One turning vector, and how many ticks it has turned
The counts run from 0 to 356.
[ 78 136 128 133 118 139 106  84 129 102 173 166 129 116 171 164 198 117
 156 134 127 120 113 141 122  82 116 157 117 123 136 150  91] | 277
[131  90 155 146 150 128 127 151  99 158 115 190 152 125  98  72 130 134
 103 154  93 141  89  94  78 104 129 120 118 108 119 154 126] | 217
[104 144 112 145 133 110 156 116 146 145  82 116  94 121 102 133 145  94
 126 102 129 110 133 112  98  91 107 131 144 113  79 198 100] | 53
[100 118 129 179 144 121 162 111 160 118  99 146 119 143 144 133 154 153
 145 152  62 109 145 129  76 153  91 120 162  88 117 111 126] | 344
[ 97 101  98 108 133 147  97  76 138 110 168 150 143  80 169 138 178 124
 152 149 108 122 112 151 138  98 113 127 133 141 126 152  74] | 274
[147 119 155 164 139 124 147  39 120 118 130 105 158 115 102 141  75 123
 148 138 158  99 128 108 110 108  91 101 157 125 133 123 110] | 160
[113 133 122 147 145 123 168 107 136 112 121 160 108 110 130 149 116  82
 151 115 135  92 157  85  76 117 105 142 173 108  72 155 109] | 58
[116 106 173 155 156 144 151  69 115  94 124 156 182 142 124 144 141 160
 153 134 118 152 152 105  75 119  97  94 143 120 120 122 128] | 167
[110 114 105 112 153 118 132  53  84 120 103 147 153  79 123  87 127 155
 151 134 106 150 141 133 124  87 109 147 144 102 114 159 128] | 198
[ 83 118 147 158 125 131 110 113 128 142 164 126  98 108 114 125 128 185
 123 162  80  94  91 173 117 132 100 118 122  89 149 118 111] | 320
[162  91 151 157 128 150 101  74 115 150 160  94 137 115 115 148 152 141
 158 110 158 147  96 121  63 143 112 126 129 139 120  99  92] | 136
[147  95 152 173 141 135 141  73 116 140 102 102 169 143 114 138 134 144
 139 128 162 142 148  98  76  95 114  83 146 126 107 128  99] | 162
[ 94 113 133 157 106 128  76 124 136 111 175 163 148 146 150 162 182 107
 133 132 167 143  91 146 109 106 105 173 118 120 130 148  92] | 280
[109  90 120 136 131 131  79 112 151 118 182 173 164 117 149 146 153 101
 138 149 160 147 107 160 132 119  91 164 135 126 114 130  80] | 279
[102 106 152 167 144 107 121 156 136 176 119 143 122 156 101 128 159 160
 123 166  82 132  92 176 115 118  95 104 130  88 112 131  93] | 322
[144 127 199 150 158 137 135  98 116 134 179 157 130 153 135 151 148 165
 156 137 118 146  92 106  85 140 105 112 125  98 142 126 136] | 142
[ 98 138 102 143 152 115 166  81 130 140 106 135 107  98 124 133 128 121
 160 138  68  90 148 166 109 116  84 137 163  98  93 122  88] | 25
[129 155 139 141 142 121 139  88  99 141 156  97 128 134 127 168 164 149
 129 136  99 145  81  99 130 126 112  98 138  80 138 184 165] | 121
[ 89 162 159 168 127  89 118 127 117 152 128 137 107 157  93 143 145 141
 121 149 109  99 111 166 120  92  66 121 113 100 109 165 103] | 327
[135 117 116 111 144 104  84 116 154 143 175 178 124 106 158  94 123 110
 147 155 145 124  74 122 160  99 121 154 130 105 122 177  96] | 253
[126  88 135 163 114 128 110  84 118 129 129 167 136  94 102  76  87 132
 112 125 139 104  76 117  78 128 126 181 127 116 156 103 121] | 211
[128  94 125 115 154 115  99 124 113 159 125 162 134  94 101  53 112 152
 107 150 101 146  83 114 113 104 123 122 118 114 104 177 115] | 220
[100 143 115 162 142 106 143 109 117 147  94 144  98 128 124 136 170 120
 161 112  96 104 158 150  72  98  91 152 148 107  82 129  84] | 28
[119 109 147 176 141 107 121 154 145 149 126 167  82 159 127 113 140 138
 142 129 140 123 141 111  51 133 114 162 148  82  84 118 117] | 36
[159 134 119 149 151 126 156  45 113 157 136 109 150 118 149 178 144  99
 167 127 125 111  91 128 123 120 112 124 163 102 128 109 108] | 130
[ 98 120 121 189 126 103 145 113 141 124  92 106 129 140  90 135 149 156
  94 159  77 121 137 140  92 144  73 104 148  97 105 158 138] | 19
[118  83 133 151 141 116 104 148 164 153 136 132  69 110 119  84 117 170
 136 145 133 134 122 116  71 140 130 145 144  80  93 132 115] | 39
[ 98 134 113 167 131 108 139 102 132 117  79 112 129 125  88 138 158 130
 116 130  75 127 134 164  81 133  61 125 134 121  98 155 107] | 23
[105 123 138 139 145 121 144  91  88 101  84 166 181 128  96 109 129 140
 113 142 107 165 139 115 103 106  86 116 150 113 106 171 142] | 196
[110  90  97 127 125 154 110  69 142  98 155 124 147  77 146 132 170 137
 118 163 101 115 110 124 119 107 120  96 133 147 135 162  81] | 270
[ 94 124 137 147 140 107 141 138 179 152  97 119 104 124  83 113 118 126
  90 122 102 137  92 133 109 139  85 127 142 106  97 206 120] | 48
[ 94  80 132 171 109 133  83 130 132 145 149 114 109 125 117 120 159 189
 110 157 106 134 102 169  88 139 118 133 117  90 138 102  99] | 317
[ 91  81 124 140 136 160 137 145 185 122 133 154 120 113 123 117 150 129
 125 127 106 177 104 110  72 167 127 163 155  93 108 154 135] | 69
[121  95 152 139 123 138 112  99 103 136 139 167 123  84  96  60  96 158
 105 134 106 104  76 104  83 120 134 149 110 112 154 129 125] | 215
[108 123 169 157 130 133 153  90  93 123 114 155 155 114  81 101  67 157
 112 153 134 100 120  96 105  92 115 107 144  98 141 146 144] | 189
[ 86 147 168 166 135 108 138 138 127 150 141 153 109 153 102 151 140 160
 130 163  75 101  91 167 119 113  86 119 124  84 132 144 105] | 323
[119 133 139 170 135  72 103 127 125 147 138 123 121 144  80 138 115 126
 111 154 143 123 128 162 120 116  54 124 139  99  76 163  95] | 330
